Each row is where one point has got to under a steady rotation. How many ticks took it there?
The counts run from 0 to 347.
[-0.64  2.63 -2.28 -1.55 -0.30  1.70  0.09 -0.88 -0.57 -0.38 -0.30 -1.21
 -1.07  0.08  0.28 -2.20 -0.28  2.51 -3.24 -1.97  0.54  0.45  2.13 -2.10
  2.54 -2.86  0.22 -3.13  0.11 -1.69  0.14  1.22  1.20  0.31 -0.46 -0.13
  0.06 -4.82 -1.06 -0.51 -2.69 -1.51  2.07  0.62]
19
[-0.58 -0.95 -1.99  1.43 -1.19 -1.42  0.18  0.93  1.90  0.39  1.23 -0.35
 -1.68 -1.65 -0.07 -2.01 -1.19 -0.51 -1.15 -2.67 -0.92 -1.25  1.38 -1.14
 -0.05 -3.93  0.45 -0.69  1.01  1.72  1.00 -1.02 -0.50  3.64 -3.04  1.00
  3.19 -1.89  0.39 -2.85 -0.69 -1.38  1.40  2.34]
322
[ 0.81  2.86  1.97 -2.18  1.48  2.27 -2.49 -1.33 -0.48 -0.98 -1.55 -0.45
 -0.55  1.03 -0.13 -2.32 -0.23  2.58 -1.11  1.33  1.91  2.24  1.08  0.70
  1.09 -1.79  0.42 -1.51 -0.27 -2.03  1.94 -1.94  1.03 -0.83  0.02 -0.72
 -2.52 -2.80  0.24 -0.57 -0.90 -1.66  3.59  2.67]
232
[ 0.79 -0.92 -0.20  0.34  1.52  0.97 -0.75  1.33  0.46  0.56  0.67  0.02
 -0.66 -0.37  1.34  1.20 -2.84  3.10 -1.66 -1.38  0.56 -2.19 -4.34  1.96
 -0.37 -2.84  1.66 -1.12 -1.94 -0.11 -3.14  0.26  0.93 -0.58 -0.99  0.05
  3.24 -0.39 -0.40 -1.13  1.01  2.52 -1.24 -0.51]
275
[-0.67  1.17 -2.64 -0.09 -0.43  1.65 -0.19 -1.01  0.21  1.70 -1.43 -0.04
 -1.09  0.81  0.93 -0.83  0.11  1.65 -3.55 -1.92  1.59 -0.70  1.00 -3.57
  0.39 -3.28 -0.85 -2.67 -0.12  0.82 -0.88  2.00 -0.62 -0.12 -0.88 -0.15
  3.09 -3.21  0.41 -1.40 -0.50 -2.18  0.96 -0.55]
296
[ 1.74 -1.91  0.81 -0.02  0.31 -1.45  0.03  0.39  0.53  2.48  3.32  0.51
  0.20 -0.65 -0.82 -2.22 -2.02  0.82 -1.22 -3.82 -0.65 -0.23  0.70  4.22
  1.59 -3.77  1.05 -1.16  0.97  0.85  0.51 -1.29  1.18  2.18 -1.40  0.84
  2.43 -1.46 -0.59 -2.32 -2.44 -0.01 -0.99  0.30]
176
[ 2.27 -1.44  1.90  0.01  2.51  0.23 -1.33 -0.85 -0.51  1.99 -0.45  1.04
 -1.55  0.86 -0.83 -2.07 -1.53  0.99 -1.68 -2.93 -0.18  1.15  0.42  2.56
  3.17 -5.34  0.70 -1.24  1.42  0.54  1.11  0.28  1.43  0.41 -0.15  0.12
  2.58 -2.07  0.06 -3.17 -2.73 -0.28 -1.52 -0.84]
309
[ 0.15  0.33  1.35  0.00  1.50 -0.93 -1.16 -2.88  0.87 -0.67  0.57  1.23
 -1.15 -2.18 -0.16 -0.32 -2.56 -0.38 -1.57 -1.56 -0.76 -0.99 -1.21  1.61
  3.12 -3.44  3.53  0.73 -0.47 -1.11  0.93 -1.44  1.30 -0.80 -0.42 -1.41
 -0.51 -2.43 -0.11 -4.01 -4.00  1.41 -1.47  0.44]
33
[ 2.09  2.67  1.71 -2.15  3.40  1.43 -0.46 -1.53 -0.77 -0.10 -1.00  0.74
 -2.27 -1.80  1.80 -1.33 -2.39  1.94  0.01  1.70  0.41 -0.29 -0.01  1.30
  1.21 -1.33  0.64 -0.37 -0.12 -3.41  2.05 -2.23  0.49  1.24 -0.58 -0.49
 -2.58 -1.46 -1.04 -2.33 -0.81 -0.21  2.48  1.77]
239
[-0.28 -0.54  0.82  0.60  1.37  3.16 -1.86  0.65 -0.30  0.01 -1.83 -1.24
  0.48  1.59 -1.84 -4.01 -0.23  1.82 -1.31 -0.63  1.01  1.10  0.92  2.01
 -0.30 -4.50 -1.96 -2.78 -0.68 -0.10  1.89 -0.90  1.03  0.33 -0.19 -0.53
  4.61 -2.24 -0.62 -0.09  1.66 -2.24  1.05  1.88]
90
[-2.33 -0.89 -0.60  2.17  0.81  0.03  0.49  0.14  3.47 -3.73  1.19 -0.26
 -0.93 -2.26  0.25 -0.64 -2.59  0.20  0.51  0.07 -0.73 -1.82 -0.81 -0.56
  0.02 -3.53  2.18 -0.45 -0.31  0.39  1.53 -1.30  0.72 -0.79 -1.95 -0.78
 -1.64 -1.32 -1.88 -3.26 -0.52 -0.75  0.19  1.98]
112
[-0.68 -0.43  1.87  1.09  0.68  0.71 -1.43  0.61  1.48 -0.31  2.06 -0.62
  0.34  1.87  0.40  0.40 -1.48  2.43 -3.54 -2.37  0.87 -1.23 -0.01 -1.14
 -0.79 -5.03  1.64 -1.02 -1.09  1.33 -2.33  2.04  2.55 -1.32 -0.74  1.94
 -1.08 -2.84 -0.38 -1.99  1.28 -0.36 -1.33 -0.95]
144
[-0.94  1.41 -0.87  0.04 -0.81 -0.60 -1.57 -1.54  1.76  1.49 -1.19  0.17
  1.33 -1.91  0.15  0.43 -0.30  0.93 -2.82 -0.59  2.76 -0.23 -3.52  0.22
 -2.08  1.14  1.04 -0.69 -2.35  1.18 -2.00 -3.11 -1.70  0.29 -0.03 -1.61
  3.84 -0.71  1.48 -0.57 -0.58 -0.39  3.84  2.30]
55
[-0.39 -0.83  0.15  1.88  0.99  0.46 -1.08  0.28  2.78 -0.54 -1.39 -0.07
 -1.78  0.89  1.76 -0.34 -0.16  1.34 -1.03  0.36  0.86 -1.07  0.31 -3.43
 -2.70 -4.50  0.62 -0.89  0.42  2.58 -0.18  1.23 -0.22  0.75 -2.15  0.75
 -0.25 -1.50 -0.30 -4.22  2.17 -2.35  0.93  0.87]
217
[-0.63 -0.05  1.39  1.22  1.77  1.59  0.09 -0.97  1.89 -1.04  0.83  0.29
 -0.02  0.31  1.28  0.47 -1.66  2.52 -2.45 -0.99 -0.31 -1.50  0.50 -2.00
 -0.75 -4.39  1.33 -0.25 -1.87  0.38 -0.15  1.60  2.62 -1.97 -0.39 -0.11
 -3.10 -2.85 -1.32 -4.20  0.58 -1.41 -1.72 -1.43]
6
[ 2.07 -0.98  2.59 -0.18  1.47 -1.58 -1.10  2.73  1.30  3.42  1.80  1.73
 -0.95  0.77  1.81 -0.10 -0.51  2.40 -0.92  0.32  2.20  0.66 -2.31  2.34
 -2.35 -1.33  0.39 -1.33  0.13  1.20 -2.30 -2.40 -1.59  1.78 -1.96  1.32
  0.66  0.28  0.92 -2.41  1.40 -1.31  2.75  0.21]
208
[ 0.00  2.13 -1.70 -1.36  1.60  1.65 -0.56 -2.39 -0.72 -0.68 -2.06 -0.18
 -1.67 -2.11  1.03 -1.25 -2.00  1.02 -2.82 -1.45 -0.22 -1.09 -0.57 -0.77
  3.53 -2.42  1.66 -0.73  0.68 -2.07  0.77  0.00  0.58  0.33 -0.53 -1.32
  1.36 -3.57 -0.24 -1.82 -3.51  1.10  0.63  0.76]
26
[ 1.15 -0.41  0.53  0.35 -0.79 -1.81 -1.56 -0.46  1.84 -0.21  2.44 -0.51
 -0.96 -0.39 -0.84 -1.31 -1.40  0.01 -1.59 -2.88 -1.64 -0.44  1.78  0.69
  1.93 -3.07  2.26 -0.03  1.71  0.63  0.17 -0.81  1.99  2.09 -1.81  0.91
 -1.54 -3.22  0.63 -3.29 -3.81  0.30  1.24  1.71]
178
[ 0.64 -0.09  2.40 -1.03  2.27 -0.45 -1.69 -1.58 -1.43  4.20 -0.12  2.27
  0.58 -1.03 -0.88 -1.84 -0.59  1.06 -2.41 -1.31  1.87  0.75 -0.85  3.39
  1.15 -3.03 -0.66 -0.94 -1.28 -1.19  1.34 -2.45  0.33 -0.32  0.43 -1.02
  3.17 -0.80  0.54 -1.96 -0.94 -1.76 -0.65 -0.86]
307
[ 0.78  2.39  2.46 -2.37  2.70 -0.31 -2.23 -0.33 -0.26 -0.27 -0.22  1.06
 -2.56 -1.93  0.88 -2.21 -1.00  1.32 -0.33  1.29  0.36  1.05 -0.06  1.65
  2.23 -1.77  1.29 -0.62  0.39 -3.01  1.62 -3.39  0.19  1.72 -1.30  0.32
 -2.58 -1.63  0.18 -1.55 -1.11 -0.74  3.85  2.77]
100
[-1.90 -1.96 -0.90  2.12  0.09  1.02  0.43  2.32  2.52 -2.29  2.87 -1.89
  1.67 -1.86 -1.32 -1.03 -2.33  2.47 -0.18 -2.07  0.02 -1.23 -1.14  2.74
 -1.93 -2.55  0.46 -1.57 -2.19  0.48  0.10 -2.17  1.30  0.32 -1.26  0.27
  2.72 -1.29 -1.57 -0.01  1.73 -0.35  1.60  2.33]
116
[-0.19  2.24 -0.15 -0.71 -1.15  1.73 -0.44 -1.20  1.18  0.47  1.41 -1.11
  0.95  1.46  0.99 -0.24 -0.38  2.82 -3.79 -2.18  0.76  0.04  2.82 -2.70
 -0.12 -1.97  0.60 -1.95 -0.74  0.42 -0.59  0.76  2.17 -1.33 -0.04  0.14
 -2.91 -4.43 -0.07 -1.78 -1.45 -2.28  2.31  0.22]
152
[ 1.43  1.20  0.68  0.47  0.42  2.26 -1.74 -2.83  2.21  1.11 -1.46  0.07
  1.00 -0.20  1.57  0.10 -0.67  1.21 -0.94  0.10  0.91 -0.66  1.27 -3.30
 -3.27 -1.53  0.44  0.35 -0.73  1.00  1.54 -0.60  1.23  1.11 -0.72 -0.83
 -2.11 -1.92  1.15 -3.82  0.96 -2.71  3.28  2.65]
80
[ 0.26  1.60  0.63  0.39  1.94 -0.17 -1.15 -0.97  1.24 -1.07  0.89  0.08
 -1.04 -3.70  1.32 -0.56 -3.18  1.03  0.75  0.53 -0.94 -2.02 -0.92  0.85
 -0.81 -2.03  1.74  1.31 -0.74 -1.94  1.90 -3.00  0.66  2.42 -1.72  0.22
 -2.20 -1.26  0.03 -2.74  0.83  0.40  3.23  2.99]
107
[-0.60 -0.04 -0.75  0.97 -0.74  0.06 -0.84 -2.72  2.98 -0.56 -1.45  0.85
  1.12 -2.04 -0.17 -0.60 -0.15  0.52 -1.48  0.10  2.20  0.26 -3.42  0.19
 -0.85  0.99  1.38  0.09 -1.25  1.24  0.31 -4.04 -1.53 -1.39 -0.19 -2.90
  2.85 -1.01  1.32 -2.62 -2.28 -0.73  2.99  2.94]
193
[ 2.18 -1.47  1.77 -0.43  2.30  0.15 -0.75 -1.04 -1.02  3.43  0.04  1.68
 -0.21  0.08 -1.01 -2.26 -1.22  1.28 -1.80 -2.82  0.58  0.45 -0.61  3.43
  1.51 -4.75 -0.20 -1.52 -0.48 -0.03  0.85 -1.08  0.35  0.28 -0.23 -0.63
  3.81 -1.12  0.12 -2.46 -1.31 -1.11 -1.50 -1.01]
308
[ 1.52  0.37  2.04  0.10  0.87  0.83 -3.24 -2.17  1.45  1.29 -1.75  1.23
  1.28  0.27  0.18  0.62 -0.41  1.88 -1.70  0.24  2.88  0.50 -4.05  1.74
 -1.21  0.62  1.89  0.16 -1.68  0.61 -1.57 -2.93 -0.34 -2.10  0.62 -2.34
  2.01 -0.92  2.11 -2.46 -1.67  0.37  1.82  1.12]
61
[-0.73  3.30  0.07 -1.88 -0.97  0.97 -0.47 -2.36  0.85  2.06  2.14 -0.60
  1.15 -0.62  0.93 -0.13 -0.08  3.15 -4.29 -0.76  1.71  0.58  2.32 -2.80
 -0.70 -0.30 -0.10 -1.48 -1.99 -0.67 -0.51 -0.33  1.61 -0.62  0.49 -0.23
 -2.40 -3.55  0.21 -1.65 -1.17 -2.73  3.69 -0.10]
153
[-1.24  3.94 -1.50 -2.39  0.23  0.60 -0.34 -1.86 -0.53  0.15 -0.26 -0.65
 -1.13 -1.16  0.55 -1.55 -0.33  1.98 -3.28 -0.50  0.99  0.21  1.33 -2.50
  2.70 -1.53  0.45 -2.17 -0.23 -2.24  0.57 -0.39  0.29  0.19 -0.21 -1.26
 -0.66 -4.12 -0.43 -1.00 -2.89 -1.58  2.83  0.73]
20
[-1.28  0.28 -2.13  1.44 -1.30 -1.15 -0.38 -0.08  2.92 -1.10  0.30 -0.95
 -1.77 -1.56 -0.13 -1.82 -0.80 -1.34 -1.13 -1.77 -0.85 -1.40  0.96 -2.03
  0.04 -3.92  0.72 -0.59  0.94  1.62  1.45 -0.87 -0.60  2.79 -2.84  0.15
  1.51 -2.38  0.55 -3.28 -1.57 -2.19  1.75  2.49]
323
[-0.44 -0.12  0.04  0.45  2.58  0.44 -0.71  2.21  0.84 -0.47 -0.04  0.94
 -2.47 -0.18  2.65  1.04 -2.11  2.54 -2.53  0.17  1.07 -2.19 -3.33 -0.48
 -0.21 -3.93  1.58 -1.74 -0.75 -0.10 -3.55  1.80 -0.41 -0.77 -1.62  0.95
  1.96 -1.31 -0.88 -2.63  1.40  0.81 -1.27 -1.21]
137
[ 1.80  0.12  4.24 -0.35  1.53 -1.22 -3.56 -1.24  1.72  2.06 -0.43  2.46
 -0.40  1.52  0.78  1.11  0.45  1.59 -1.60  0.59  2.86  1.33 -2.28  1.37
 -0.41 -0.57  2.39 -0.08 -0.25  1.11 -1.32 -2.17 -0.36 -2.12 -0.36  0.20
 -2.28 -0.74  1.72 -3.68 -1.42 -1.30  1.43 -0.15]
67
[-0.71 -0.52  0.82  1.03 -0.79 -2.89 -1.08  0.36  3.13 -0.72  3.17  0.49
 -1.17 -1.57 -1.01 -0.25 -1.29 -0.85 -2.34 -3.11 -0.59 -0.50  0.56  0.71
  2.61 -3.77  2.57  0.12  0.57  1.32 -0.70 -1.32  0.66  0.34 -1.89  1.31
 -0.94 -2.97 -0.17 -3.43 -3.66 -0.31 -0.06  1.11]
39
